rotation steps, each row followed by its count of steps
The counts run from 0 to 234.
[137 108 152  97 106 163 157 138 150 141 133 172 169 158 119 149 156  86
 125 124 100 110 126 127  97 115 154 144 151 139 161 109 108 140 111 132
 151 114 180 132 141  72 107 110 107 121 106  93 136 155 109  72 151 170
 114 106 115 119 156 188 129 131 124  97  96 141 145 176  72  99]
151
[130  94 163  81  87 174 156 105 143 141  90 128  87 126 150 118 159  91
 176 102  81 118 110 137 129 114 197 136 153 152 109 126 101 120 136 124
 102  87 175 112 158 100 109 106  92 120 115  98 134 155 114 121 108 137
  93 111 108 123 148 113 122 164 158  97 111 136 133 151  97  69]
12
[180  85 143  94  72 149 161  82 131 108 123 127 111 126 138  91 135 116
 167 127 108  98 139 122 111 132 212 159 128 120 163 118 105 116 116  96
 141 123 175 107 185  92 133 143 105 140 175 120 138 150 118 155 111 133
 119  93 129 114 116 160 140 167 158 126 121  89 106 156 108 121]
66
[168 124 134 101 108 143 183  99 120 120 172 168  99 155 117 145 165 100
 180 103  90 154 129 156 134  97 166 155 166 118 133 100 147 153 122 127
 159 102 183 114 153 102 113 135 106 134 120 105 135 145  83 114 158 144
 112 114 144  98 141 154 109 134 136  99  88 123 125 177  92  81]
195
[166  97 144 119 115 177 129  85 134  95 120 155 151 134 124 113 162  70
 161 107  69 119 147 109 123 157 133  96 179 137 135 129 139 132  98 116
 117 116 142 103 166  95 145 104 101 175 140 134 139 159 105  88 157 163
 100 149 123 142 161 151 102 151 141 122  94 135 132 191 119 101]
141
[183 100 167 117 124 167 136  89 138 112 121 166 155 136 112 122 140  69
 146 117  81 120 141 107 112 154 148 100 185 135 138 138 144 143  96 131
 143 100 137 116 180  92 158  83 110 187 134 126 134 165 110 110 167 149
  96 150 149 155 158 164 129 142 127 120  90 151 147 169 103 121]
142
[163 103 161  92 106 155 130 108 176  96 111 122 129 126 133 125 141  82
 175 100 127 114 118 125 119 125 160 123 154 143 156 129  87 123  98 137
 110 103 188 130 161  91  94 118  81 116 137 124 162 177 132 118  96 144
 121  96 165 143 140 179 132 132 164  73 116  92 116 172 107  97]
24
[194 104 151 106 110 140 153 117 143 102 106 124 118 122 114 132 149  64
 146 111  92 123  83 157 121 148 176 130 127 118 151 149 103 107  79 133
 154  83 162 127 168  80 128 106 113 123 116 144 141 182 113 114 110 169
 131 107 130 147 141 162 121 121 109  92 103 112 122 179 107 103]
229
[172 104 154 102  84 163 176  94 132 136 114 160 130 146 132 107 125  89
 171 126  82 139 145 113 131 138 168 116 132  65 157 135 119  97 126 118
 130 113 162  95 185  88 163 123 108 170 121 132 139 152  94 109 147 148
 121 157 108 146 155 152 123 170 111 121 103 154 148 141 114  94]
100
[147 109 145  88  68 161 185  92 118 116 129 121 127 118 114 119 147  85
 166 123  92 115 153 126 111  99 193 135 147 150 136 113 137 120 139 114
 114 110 137  90 184 104 119 126  98 159 128 117 125 148 118 140 144 115
 106 100 129  90 144 140 100 159 154  97 102  99 142 165 131  83]
178
[148 105 178  80  98 177 144 112 137 126 128 139 136 140 105 149 159  90
 129 107  97  99 146 137 112 115 174 151 161 156 165 109  98 136  95 101
 139 141 153 119 168  98 126  94 101 132 146  60 126 169 136 108 130 157
 125 109 138 108 144 183 123 160 135 128 128 107 164 177  80 132]
131
[136  61 143 101  86 182 176 102 147 146  94 126 129 134 145 121 129  79
 149 137  98 121 128 112 141 138 194 136 151 131 140 120 107 108 123 134
 115 114 176 129 147  52 115 128  93 117 112  90 132 136 122 119 110 154
 115  99 134 127 154 150 109 150 152  94 129 129 124 145 109  83]
169
[171  89 162  88  78 135 153 106 123 107 106 124 124 133 132 109 141 103
 146 133 102  77 120 124  99 139 199 156 135 122 156 121  98 114 103 121
 154 114 161 113 184  97 153 117 104 135 174 111 117 168 120 145 120 130
 106  93 131 126 125 172 140 145 148 128 126  88 116 156  88 133]
65
[164  96 145  85 111 172 133 110 114  91 127 150  85 117 127  94 159 102
 167  92 107 129 112 121 114 132 163 143 191 153 126 127 151 146  95 124
 109 113 180 128 140  96  94 119 115 156 163 107 144 144  85  99 132 144
 102 117 131 133 130 137 126 149 129 114 112 135 103 183  90  73]
29
[137 120 171  83  85 120 167 151 128 139 102 143 117 127 131 135 145  82
 158 104  90 126  90 150  98 104 173 155 133 121 133 104  99 106 119 129
 157  83 172 118 151  81 121 122 111  93  90 101 122 153 117  95 139 143
 103 117  81 139 148 144 122 140 129  93  87 151 129 168  77  78]
217
[149 103 154  79  87 134 173 117 167 126 103 113 108 139 133 140 140  74
 135 101  89  97 101 133 110 128 184 129 144 130 159 159  80 120  89 146
 114 101 154 132 151  93 137 117  94 103 127 150 135 157 128  78  91 160
 131  98 145 124 131 151  97 130 119  72  93 111 115 167 107 108]
3
[149  99 142 104 109 145 185 119 139 119  99 161 135 140 105 124 160  80
 124 120 100 108 112 131  87 154 173 118 141 125 130 148 130 137  88 146
 145  96 144 126 186  84 155  77 106 156 123 174 122 140 106  81 145 171
 104 105 118 118 165 176 138 129 116 123  79 127 124 165  98 116]
163
[177 113 175 109 125 154 139  89 104  97 105 156 115 101 118  96 148  92
 171 110  90 146 138 129 104 158 188 125 159 112 123  91 142 122 130 116
 171  89 143 118 189 118 163 101 125 170 135 111 142 168  87 138 144 120
  94 126 118 158 141 147 162 152 145 117  98 141 125 149  92 111]
76
[175  97 172  86  96 126 166 106 113  96 104 133 136 134 122 103 146  83
 134 152  95  83 114 150  92 127 190 129 134 124 162 124 104 111  96 120
 175 111 157 123 184  79 155 121 118 139 155 105 117 170 122 146 147 143
  99  93 123 158 133 167 148 123 132 114 110  89 124 150  94 131]
64
[171 135 167  86  96 151 159 107 111 114 127 169 116 132 110 121 147  88
 146  92  96 141 141 112  97 143 169 131 147  97 135 110 126 122  98 132
 145 122 136 112 182 113 168 107 138 162 152 134 130 151  86  90 158 144
 103 149  98 136 143 161 151 165 107 126  86 167 126 150  76 123]
97
[146 133 172  75  78 157 147 104 126 108 114 146 108 141 117 113 146  87
 156  98  93 133 135 102 104 149 164 137 159  87 127 116 112 113 115 122
 131 117 137 104 184  98 164  99 113 154 160 126 145 149  81  86 128 123
 105 162  96 121 147 158 146 173 104 143 117 166 125 131  77 123]
98
[167 117 181  98 110 169 150 115 125 137 119 148 139 124 138 111 137  85
 143 121  84 131 141 124 101 128 209 149 118 124 177 110 108 108 141  98
 150 113 153 115 171 107 169 144 118 138 119 145 129 164 137 107 148 168
 124  92 112 101 128 160 143 171 158  79  68 126 150 153 112 117]
113
[148 132 156 109 130 187 139  84 157 125 120 159 146 121 116 128 160  50
 176  86  86 164 136 128  87 112 173 111 161 142 122 106 128 145 114 125
 150 101 145 125 169 112 125 109 106 140 123 137 140 164 126  85 156 154
 117 143 139 147 154 156 133 149 138  75  72 157 129 169 125 106]
138
[168 106 144  96  76 165 150  65 130  97 135 114 117 146 125 104 141  96
 183 130 113 114 141 143 127 107 182 120 143 126 150 136  94 130 105 118
 104 119 178  89 183 101 102 113  90 168 148 111 126 161 122 147 116 126
 117  98 149 152 135 151 119 144 127  95 117  91 135 166 127 102]
21
[156 128 182  74 101 115 146 125 129 112 134 148 164 127 116 117 140 100
 182 107 110 120 143 141  93 101 149 119 145 132 140  95 134 116 135 130
 126  82 157 109 192 109 136  97  97 154 112 109 129 166  90 118 157 120
  96 116 140 145 169 163 148 126 130 103  74 133 159 159  94  99]
200
[139 127 147  66  89 136 167 129 138 107 139 148 125 148  98 147 171  88
 175  86 116 115 127 141 115  92 149 152 168 138 122  99 130 121 106 128
 143 104 165 115 162 112 100  93 109 113 139  87 132 158  89 111 135 115
  97 125 112 111 161 164 123 132 123 110 114 135 140 179  62  99]
197
[146 119 185  85  75 174 130 104 159 116 143 129 136 123 150 116 130  84
 180  98 121 131 144 102 104 118 169 150 152 118 156  85  97  99 121 119
 135 131 162 124 170 105 121 139 107 104 149 106 155 161 111 106 113 131
 123 120 122 142 121 180 141 170 139  78 111 132 121 156  74 100]
90
[157 119 166  68  82 126 131  88 167 111 132 134 141 145 148  81 125 119
 202 115 120 106 149 102 103 122 154 121 157 124 122 104 116 118 143 122
 111  98 174 114 199 120 142 116  83 113 145 140 137 131  74 107 124 135
  83 116 136 139 151 154 134 146 159  98  91 124 120 175 108  91]
202
[165  91 153 106  97 145 166 137 122 131  93 152 124 119 122  91 140 105
 164 140  94 140 119 130 110 135 193 136 124 107 150 118 147  94 156 131
 141  78 174 107 177  99 146 119 109 181 118 131 135 161  90 139 138 146
 101  98 100 138 157 140 173 156 144 119  93 135 152 139 100  77]
55
[151 112 162  91 127 135 154 112 133 143  90 145 116 131 130 134 160  72
 172 116  70 116  90 158 116 118 179 120 147 146 118 126 114 130 146 118
 149  68 173 112 170  93 128 108  94 142  92 108 127 166 136 138 150 159
  79 128 123 125 147 113 124 129 162  87  83 124 140 170 109  85]
14
[177 120 150 110 103 163 146  72 121 113 117 147 103 126 143 107 154  79
 206 117  77 147 140 119 135 135 176 119 146  95 125 113 101 115 143 112
 145 106 155  91 180  90 151 139  91 161 150 103 142 154 111 151 134 122
  86 159 133 144 146 139 124 165 135 101 119 137 111 140 108 104]
79
[130 105 169  78  70 138 190 117 105 129 114 137 115 123 110 126 156  84
 134 110 104  96 126 144  87  98 198 149 159 172 123  89 123 144 116 129
 143 106 137 120 186 104 118  97 125 132 147  96 108 160 121 110 146 113
 104  89 125  87 142 153 132 142 147 107 104 127 133 156  80  98]
176
[169  91 169  89 101 152 164  88 120 108 105 114 122 107 116 135 137  76
 147 110  99 121 130 127 113 154 172 126 186 130 138 121 131 138  84 151
 132 103 156 145 166  77 128  91  94 140 130  90 159 168 106 120 142 105
 105 111 165 154 158 154 122 118 123  98 121 134 124 157  96 101]
188
[159  75 151  89  88 174 155 101 137 126 107 132  85 130 122 107 144 115
 136 109 111 112 109 131 106 158 186 145 154 143 147 128 128 148 101 117
 101 105 182 120 166  97 128  96 122 140 124 110 131 144  81 110  88 159
 127  76 113 112 131 145 137 158 128 127 107 133 135 173  99  67]
8
[181 121 148  91 101 165 161  87 134 109 150 124 125 128 134 115 129  81
 177 121  95 127 134 148 120  94 183 113 142 127 160 142 109 127 118 126
 114 101 177 107 171  95 105 121 100 170 137 118 135 172 129 146 132 129
 128  90 164 169 133 160 115 122 127  65  99  94 143 150 130 101]
22
[152 100 120 103 116 147 171  89 169 116 114 146 141 118 122 112 169  87
 191 126  99 132 132 128 114 146 183 114 125 133 137 116 130 141 131 135
 134  91 152 115 200 122 128 116  88 136 128 155 130 154 101 123 118 145
 113 115 148 111 160 152 115 142 174  95 100  99 120 188 137  78]
182
[168  75 158  69  92 150 146  85 128 115 102 113 114 118 128 127 125  98
 159 117 105 105 131 116 129 152 167 140 190 139 140 116 129 133 103 154
 114 110 159 129 169  67 128 103  81 127 145  82 158 155 112 118 116 124
  90 105 169 139 153 162 119 136 149 110 134 119 124 151  81  99]
189
[179  77 158  90  94 150 147  81 127 118 117 114 117 122 143 122 123 110
 175 123 103 113 145 113 149 160 162 148 180 132 149 121 149 129 123 131
 113 111 177 115 147  72 129 126  78 147 145  84 158 144  95 133 127 129
  92 122 168 121 151 150  97 139 160 101 117 108 133 157  99  78]
190
[202  91 147 106 100 168 147  98  98 103 123 141  93 115 117  86 141 110
 146 113  75 127 101 156 105 164 179 135 150 127 158 125 137 132  98 114
 145 103 177 116 159  93 141 110 136 147 131  95 138 167  89 146 117 166
 125  87 117 152 110 152 128 134 115 127 117 113 119 185 118  81]
232
[175  88 152 114  85 127 170 104 106  97 115 143 136 140 121  87 150  85
 145 151  70  86 116 153 110 134 175 118 125 134 167 130 116 108  94 103
 175 114 168 102 180  70 142 143 118 162 142  99 104 154 111 147 154 148
 101 106 114 149 137 145 119 121 134 123 110 102 117 173 105 116]
63
[138  96 155  91 104 156 163  90 179 117  97 131 132 128 119 122 147  86
 182 111 119 110 134 109 117 134 183 121 136 142 135 122  99 134 130 123
 122  98 149 104 195 122 139 101  80 121 138 146 148 165 120 121 114 135
 106 104 146 101 167 154 128 141 186  97  97  99 128 176 117  96]
181
[157 108 185 115  59 167 163  95  91 129 155 140 137 136 127 101 121  89
 120 120  78 104 140 132  88 109 187 135 130 112 165 117 101 119  92 108
 168 130 160 121 171  84 160 144 138 142 116  93 115 147 113 109 158 149
 125 101  97 141 119 165 113 149 108 105  92 142 131 155 101 113]
109
[136 118 172  66  88 127 130 118 154 104 129 124 151 151 130  98 134 107
 189 103 120 100 140 113  99 118 154 124 152 123 128  93 119 120 129 131
 116  88 160 110 191 115 140  96  80 121 139 131 138 152  83 115 141 108
  89 105 138 143 162 171 158 140 149 102  93 120 133 166  79 102]
201
